One turn moves every row onto another: examples first, then more rows asked
lala: 0.735  -1.660  -0.099  0.941  1.541  2.385  -0.880  -0.345  -1.860  1.391  0.604  2.339  -0.754  1.053  -1.909  0.068  -2.011  -0.966  -1.177  -1.757  2.249
tenu: -1.909  -1.016  0.023  0.633  -0.102  -1.458  -0.386  -1.038  0.296  1.032  -2.173  -1.658  1.507  -0.455  -1.740  0.266  0.609  0.046  0.704  -1.944  -0.827
vina: 1.112  -2.897  1.927  2.120  -0.289  1.029  2.241  -0.979  -1.855  1.333  1.275  3.308  -0.646  1.322  -0.929  2.213  1.494  -0.670  -1.797  -1.701  2.257
fezo: -0.392  0.489  -0.779  -1.863  0.135  -1.459  0.382  0.290  0.279  -1.003  -1.994  1.280  -0.321  -1.300  -1.995  0.224  -0.816  1.116  0.146  0.089  -2.073
vifu: 0.230  0.646  0.888  -0.611  0.562  2.863  1.971  -0.732  -0.635  -0.889  -1.693  2.023  -2.004  0.598  -1.173  -0.598  -0.137  -0.820  -2.267  -1.898  -1.120
vezez: 0.946  -0.692  1.116  1.606  -4.402  -0.636  -0.289  -2.517  1.865  -0.462  2.402  1.770  -2.412  -1.708  -0.024  1.856  -0.041  0.294  0.575  0.074  -0.512
dige: 1.637  -0.695  1.374  1.243  -4.495  1.680  0.210  -2.240  0.833  -1.152  2.368  2.320  -2.986  -0.528  0.934  1.264  0.305  0.312  -0.447  -0.923  -0.530
Reto: 1.876  0.105  1.281  0.374  -4.263  1.062  0.201  -0.622  1.187  -1.098  2.183  1.222  -3.125  -0.630  2.367  1.438  0.382  1.196  -0.384  -1.334  -0.278
Rafo: 0.333  -2.294  -0.140  -0.999  -0.995  -4.031  0.226  2.091  -0.136  0.608  -0.342  0.363  1.406  -0.422  0.873  0.789  0.019  0.260  0.640  0.128  0.909
keki: -0.064  -4.023  0.357  1.029  -1.401  -2.080  0.437  -1.602  -1.115  0.649  0.149  2.775  1.474  -0.015  -2.086  0.328  0.015  -1.941  0.206  0.718  0.349
gatas: -1.314  -0.015  0.570  0.259  0.365  -0.341  0.341  0.345  0.363  1.080  -2.270  -2.510  0.608  0.233  0.211  0.110  0.929  0.241  -0.235  -3.168  -0.095
Vir: 0.411  -3.508  0.591  1.605  -0.823  -2.135  0.942  -1.072  -1.276  1.227  1.153  3.317  0.792  -0.222  -2.545  2.779  0.906  0.417  0.243  0.164  1.308
lis: 1.575  -1.337  1.638  0.470  0.140  -0.272  2.215  2.171  -1.087  1.335  0.887  1.233  -0.930  1.104  1.711  2.564  1.593  1.066  -1.642  -2.495  2.805
roto: 1.571  0.476  1.773  1.078  -3.918  0.570  0.520  -0.915  1.921  -0.399  2.252  0.709  -3.420  -0.878  2.274  1.699  0.304  0.558  -0.484  -1.332  0.293
Somid: 0.304  1.660  0.162  -2.158  0.699  0.541  1.402  1.642  0.148  -0.937  -2.055  0.383  -1.599  -0.196  0.319  -0.057  -0.340  0.979  -1.362  -1.705  -1.090
teka: 1.554  -0.231  0.557  0.124  -4.537  -0.603  -0.475  -0.630  1.476  -1.157  2.094  1.252  -2.363  -1.381  1.587  1.737  0.116  1.739  0.642  -0.412  -0.727
zem: 0.798  -3.068  1.908  1.493  -0.764  1.473  2.040  -1.052  -1.640  0.672  0.200  2.497  -0.371  1.747  0.140  -0.303  0.743  -2.979  -2.105  -1.567  1.578
Ravim: 0.227  -2.069  -1.066  0.414  1.184  -0.045  -1.893  -0.290  -1.387  1.314  0.510  2.290  0.368  -0.052  -2.972  0.488  -2.429  -0.057  0.264  -0.412  1.543
lil: 0.829  -1.971  0.296  -0.039  -0.416  -3.488  0.870  1.982  -0.507  1.273  0.810  1.251  0.619  -0.406  0.127  3.186  0.949  2.170  0.441  -0.561  1.828
Fosa: 1.088  -0.446  -0.244  -0.294  1.881  1.615  -0.873  1.923  -1.341  1.446  0.342  0.818  -0.985  0.977  0.095  0.261  -1.939  0.315  -1.201  -2.365  2.707
baval: -1.766  -1.523  0.711  1.730  -0.060  0.552  0.256  -2.547  -0.284  1.050  -1.921  -0.597  0.923  0.261  -2.438  -0.146  0.800  -1.294  -0.200  -2.330  -0.726
Neri: 0.584  -0.971  -1.195  -0.783  1.517  -0.803  -1.843  1.953  -0.916  1.316  0.251  0.762  0.156  -0.150  -0.959  0.687  -2.348  1.202  0.302  -1.006  2.009
danu: -1.264  -0.553  1.302  1.315  0.335  1.666  0.882  -1.196  -0.271  1.095  -2.011  -1.441  0.123  0.953  -0.466  -0.342  1.168  -1.121  -1.180  -3.573  0.056
rire: 1.333  -1.015  0.703  0.958  -4.753  0.012  -0.547  -2.254  1.117  -1.202  2.283  2.320  -2.181  -1.332  0.144  1.567  0.077  0.895  0.580  0.043  -1.016
Zom: 1.258  0.178  1.028  0.711  -4.198  -1.241  -0.261  -0.866  2.255  -0.500  2.178  0.623  -2.551  -1.718  1.475  2.006  -0.018  1.224  0.583  -0.385  -0.150
zis: 1.224  -1.371  1.406  -0.579  -0.296  -0.448  1.762  2.588  -0.712  0.729  -0.282  0.048  -0.430  1.258  3.090  0.223  0.717  -0.805  -1.685  -2.213  2.085
Vol: 1.356  -0.383  1.876  1.927  -4.127  1.090  0.458  -2.539  1.572  -0.389  2.478  1.821  -3.202  -0.865  0.760  1.506  0.256  -0.338  -0.503  -0.868  0.032
Rese: -0.503  -0.426  -0.046  -0.361  0.003  0.851  0.939  -2.115  -0.496  -0.985  -1.602  2.884  -0.749  -0.559  -3.480  -0.274  -0.608  -0.658  -0.785  -0.104  -2.092

rire -> teka
Vol -> vezez
Now find these:
lil -> lis
Neri -> Fosa
Rafo -> zis
gatas -> danu
Somid -> vifu

